In the rows, 128 means zero.
A single turn carries every row of the set below to another of its rows. Some are shown first; where does it send the rows asked next?
Bom: [135 101 147 117 144  92 156 130 116  94 165 125 143 118 111 113 145 107
 122 153 158 113 136 176 151 128 121 127 114 115 113 120 135  96 127 150
 124 140 102]
foze: [102 118 142 154 147 128 144 140 121  91 149 102 111 123 136 128 146 132
 108 167 144 118 118 153 147 147 101 131 128 126 106 145 124 120  82 169
 120 161 127]
zopeg: [133 107 116 141 139 130 157 148 112  77 134 145 109 118 115 120 136 115
 118 117 140 117 155 145 142 119 111 134 129 135 105 131 178 102 125 137
 150 151  84]
Buze: [139 116 120 107 116 145 152 149 113  95 129 119 125 143 116 111 165 121
 129 131 156 135 152 134 137 127 110 119 130  97 130 146 149 119 127 143
 139 138 149]
didu: [ 88 128 136 151 141 126 152 140 129  90 156 108 115 135 113 120 127 140
  97 142 147 131 141 170 129 121 103 138 149 117  83 138 144 104 149 117
 145 129 121]
vefer: [ 99 150 148 122 146 150 148 143 116  84 140  94 123 115 126 103 116 134
 122 161 162 138 135 137 139 116 111 135 133 128 110 147 191 123 113 141
 141 151 119]
Vated: [161 122 173 110 135 129 160 138 126  84 146 122 115 127 136 112 138 109
 124 170 175 123 115 141 132 130 147 132 145 126  94 134 151 119 134 129
 124 117 121]
buz: [148 121 134 158 122 105 172 133 134 101 147 135 107 126 142 134 138 145
 111 134 167  99 119 158 124 133 106 134 129 141  99 124 128 143 109 143
 131 129 117]
bugu: [146 135 122 134 160 138 140 147 107  81 135 113 137 106 144 122 124 119
 116 167 180 122 115 157 137 130 107 136 141 130 139 154 168 111 136 132
 137 164 136]
Fola: [115 126 153 124 132 104 127 121 130  91 156 135 102 115 133 103 146 108
 117 141 167 117 142 140 124 106  84 114 125  94 101 123 132  98 115 120
 117 144 112]
Fuvo: [140 111 137 131 125 131 126 127  92  78 146 142 135 126 118 138 147 106
 108 146 174 123 132 150 139 122  87 118 153 130 103 135 163 108  94 139
  95 141 100]
bimu: [126 108 132 121 151 109 147 133 121  77 139 136 107 112 149 126 151 115
 113 136 170 131 128 135 138 106 110 114 130 162 101 134 176 103 107 117
  96 162 102]
Pebef: [148 124 147 113 117 103 166 131 123 100 144 119  99 133 132 109 148 113
 116 151 122 119 132 162 152 143 117 117 130 127  94  91 140 109 115 139
 112 146 114]
Sekik: [138 118 117 119 141 156 171 136 150 105 127 117 106 140 128 146 138 134
 108 145 161 136 155 170 135 122 106 119 126 133 104 138 153 144 126 151
 122 137 108]
guk: [111 135 113 132 132  96 181 136 112  79 132 130 122 154 144 141 145 112
 124 148 131 132 146 128 142 133 125 124 139 131 117 142 140 134 104 141
  95 151 115]
Zaro: [109 112 126 159 138 149 132 151 105  97 117 109 132 124 137 134 153 127
 136 125 149 134 124 149 142 122 110 139 135 119  90 155 162 133 152 156
 122 120 136]
rari: [123 122 139 121 140 112 123 160 131 109 126 141 130 136 134 128 152 121
 131 116 154  98 135 150 147 132  93 110 124 145  96 139 140 118 158 135
 100 126 134]
Rez: [117 120 140 135 117 136 141 137 129  95 140 112 124 110 149 104 158 121
 127 124 125 111 142 172 126 122  85 142 145  87 117 146 163 128 147 153
 131 141 118]
Rugid: [127 149 161 116 139 129 165 136 121  87 132 158 121 124 126 125 135 120
  79 149 169 117 132 148 138 111 118 133 134 128 116 141 168 114 126 139
 124 188 127]
lubar: [128 158 119 111 118  98 147 138 100  64 159 113 124 126 110 115 137 123
 140 144 150 116 122 140 139 127 115 149 129 121  94 156 149 139 146 133
 110 146 122]
dezit: [119 109 143 162 148 138 139 111 159 103 139  89 126 114 143 127 123 120
 112 136 171 113 111 154 135 129  99 127 139 135 100 128 141 104 128 156
 119 162 122]
Vun: [104 147 147 136 152 138 150 146 125  88 155 129  99 137 167 119 134 129
 116 133 160 120 128 141 123 117 135 130 144 112  85 137 141 131 146 116
 127 158 150]
boz: [136 136 146 166 146 142 150 141 117  72 147 115 103 131 160 122 141  97
 131 139 122 116 118 129 133 128  99 126 128 105  87 154 149 121 136 126
 104 146 101]
suge: [ 88 123 109 146 140 112 144 126 139 111 131 119 123 110 134 136 149 116
 116 129 150 151 124 152 157 125  94 140 140 120 114 153 172 135 142 156
 129 151 111]
fik: [149 131 143 119 167  98 153 152 108  95 157 150  89 146 116 134 125 117
 115 150 139 121 126 129 148 131 124 141 128 121 104 158 160 100 114 125
 128 149 122]
Rited: [131 117 130 141 119 109 146 142 125  71 167 145 133 112 146 121 151  92
 125 127 146 118 123 120 132 147 123 113 136 111 126 127 146 107 142 139
  95 153 131]
Rirun: [116 129 158 122 138 124 150 141 130  86 131  58 132 127 136 117 140 127
 117 138 161 121  94 147 140 140 114 133 134 127 110 150 132 123 138 146
 113 162 130]
nalez: [150 128 133 125 109 118 170 150 105  90 145 117 112 127 129 135 144  89
 120 115 166 138 132 139 134 137 108 154 149 118 129 133 149 113 145 129
  88 137 121]
mub: [157 117 163 108 135 123 166 134 115  85 142 134 131 126 140 133 134 130
 150  98 157 118 152 146 138 117 111 121 131 119 106 150 165 126 106 119
 122 132 123]
tatu: [109 168 119 143 144 124 165 142 124  91 139 113 117 124 130 119 140 126
  96 141 147 116 130 146 140 132  80 133 141 121  94 142 125 125 162 123
 125 171 127]
Gak: [139 135 145 107 140 121 149 137 132  87 148 149 111 118 136 131 146 122
 142 122 155 131 131 142 139 145 109 124 141 126  76 144 134 114  99 148
 118  95 128]
begog: [153 133 151 129 137 128 158 135 104  99 125 122 135 122 142 147 158 100
 129 121 155  94 113 148 147 144  98 137 137 130 121 149 148  91 108 155
 107 141 153]
suko: [114 115 143 132 150 126 113 108 117  89 134 109 124 123 143 134 136 118
 147 175 145 113 147 157 151 138 119 126 143 126 124 125 163  97 109 142
 123 137 119]
nenu: [135 150 137 136 138 144 150 130  99  88 173 111 123 119 126 133 124 109
 117 119 155 140 124 114 152 124 108 130 147 135  86 126 162  96 111 159
 144 160 121]
guku: [120 145 123 134 158 136 172 137 136  95 146  94 145 122 140 145 131 124
  99 135 145 118 145 145 144 129 120 122 119 142  89 171 164 124 125 169
 120 142 142]
teg: [123 139 134 121 138 149 134 154 128 111 131 104 130 104 144  93 118 130
 108 147 178 121 116 143 143 113  84 130 140 128  93 131 160 122 133 124
 124 121 141]
tufi: [121 128 142 118 150 108 169 162 100  81 144 120 120 136 135 119 121  92
 114 132 118 100 137 127 141 125 111 118 163 107  93 144 161  95 104 136
 125 156 124]
Ligot: [116  67 169 131 139 115 171 135 124  94 133 125 134 129 130 114 130 133
  95 144 140 120 135 151 143 138 118 127 133 124 101 141 171 115 124 138
 114 115 125]
Nezik: [137 131 140 146 147 103 166 117 152 100 141 102 114 119 128 125 135 111
  98 142 159 148 125 147 153 127  97 108 150 109 122 131 169  99  97 119
 104 152 118]
guz: [119 130 136 119 140 106 172 131 153 102 139 105 121 140 138 120 146 146
  91 156 159 118 136 161 146 124 112 123 130 118 119 163 153 134 133 156
 136 117 148]

dezit moves to guz
lubar moves to nenu
boz moves to Rugid
Now these:
Gak moves to nalez
Fuvo moves to Pebef
begog moves to guk
teg moves to Rirun
Rez moves to Vun

